[[153 104 140 111 142 126 119 120 153]
 [141 112 135 116 140 127 130 117 145]
 [128 129 124 134 120 119 121 129 149]
 [150 108 139 114 139 125 120 121 150]
 [117 141 131 140 119 128 132 111 141]
 [155 102 141 110 142 126 116 121 154]]
->
[[155 102 141 110 142 126 116 121 154]
 [153 104 140 111 142 126 119 120 153]
 [150 108 139 114 139 125 120 121 150]
 [141 112 135 116 140 127 130 117 145]
 [128 129 124 134 120 119 121 129 149]
 [117 141 131 140 119 128 132 111 141]]

[[137 146 146 129 140 135 116 123 137 144 122 132 118 125]
 [154 108 109 118 110 111 110 116 146 139 144 106 135 118]
 [114 124 124 115 127 117 143 119 117 122 118 126 128 121]
 [111 116 125 140 136 139 143 139 112 105 118 141 126 143]
 [131 127 126 115 124 109 147 112 134 129 121 117 128 113]]
->
[[154 108 109 118 110 111 110 116 146 139 144 106 135 118]
 [137 146 146 129 140 135 116 123 137 144 122 132 118 125]
 [131 127 126 115 124 109 147 112 134 129 121 117 128 113]
 [114 124 124 115 127 117 143 119 117 122 118 126 128 121]
 [111 116 125 140 136 139 143 139 112 105 118 141 126 143]]

[[156 141 132 139]
 [157 131 132 143]
 [124 153 127 115]
 [125 155 127 113]]
->
[[157 131 132 143]
 [156 141 132 139]
 [125 155 127 113]
 [124 153 127 115]]

[[127 149 138 155 113 145 117 121 121 112 122 118 137 101 125]
 [144 115 126 123 147 121 143 123 144 119 119 143 123 126 120]]
->
[[144 115 126 123 147 121 143 123 144 119 119 143 123 126 120]
 [127 149 138 155 113 145 117 121 121 112 122 118 137 101 125]]

[[142 118 140 120 134 129 121 123 133 117 144 121]
 [113 146 126 141 120 130 139 118 122 131 121 140]
 [126 126 129 119 138 135 137 124 114 122 130 120]
 [127 123 133 115 138 137 130 124 118 123 132 117]
 [108 142 120 132 128 135 148 122 109 129 117 132]
 [123 131 120 133 121 125 122 139 129 140 114 131]
 [145 120 130 133 123 116 117 134 147 126 138 132]
 [111 136 117 130 124 131 128 136 120 144 106 129]]
->
[[145 120 130 133 123 116 117 134 147 126 138 132]
 [142 118 140 120 134 129 121 123 133 117 144 121]
 [127 123 133 115 138 137 130 124 118 123 132 117]
 [126 126 129 119 138 135 137 124 114 122 130 120]
 [123 131 120 133 121 125 122 139 129 140 114 131]
 [113 146 126 141 120 130 139 118 122 131 121 140]
 [111 136 117 130 124 131 128 136 120 144 106 129]
 [108 142 120 132 128 135 148 122 109 129 117 132]]

[[122 138 134 145]
 [127 131 128 131]
 [119 134 139 131]
 [123 137 134 141]
 [140 116 126 135]
 [113 131 157 127]
 [120 141 139 146]
 [117 139 141 147]
 [145 116 126 126]
 [111 128 147 119]
 [134 127 126 133]]
->
[[145 116 126 126]
 [140 116 126 135]
 [134 127 126 133]
 [127 131 128 131]
 [123 137 134 141]
 [122 138 134 145]
 [120 141 139 146]
 [119 134 139 131]
 [117 139 141 147]
 [113 131 157 127]
 [111 128 147 119]]
---
[[142 136 139 131]
 [144 131 128 116]
 [152 141 131 132]
 [139 127 133 136]]
->
[[144 131 128]
 [152 141 131]]

[[107 103 144 147]
 [138 139 120 108]
 [136 128 144 139]
 [140 139 137 110]
 [128 141 121 134]]
->
[[138 139 120]
 [136 128 144]]

[[102 126 107]
 [123 103 118]
 [148 129 105]]
->
[[123 103 118]
 [148 129 105]]

[[140 118 123 124 127]
 [135 135 134 121 127]
 [140 119 104 124 124]
 [127 126 132 122 131]]
->
[[135 135 134]
 [140 119 104]]

[[103 125 150]
 [115 127 130]
 [114 129 138]]
->
[[115 127 130]
 [114 129 138]]

[[149 130 125 132 131]
 [153 130 135 127 133]
 [155 125 135 131 129]]
->
[[153 130 135]
 [155 125 135]]

[[106 113 107 133]
 [111 131 121 132]
 [106 121 105 146]]
->
[[111 131 121]
 [106 121 105]]

[[153 125 137]
 [118 126 101]
 [158 144 130]
 [117 107 144]]
->
[[118 126 101]
 [158 144 130]]

[[119 148 142 142 127]
 [124  99 113 118 158]
 [146 127 133 106 104]]
->
[[124  99 113]
 [146 127 133]]
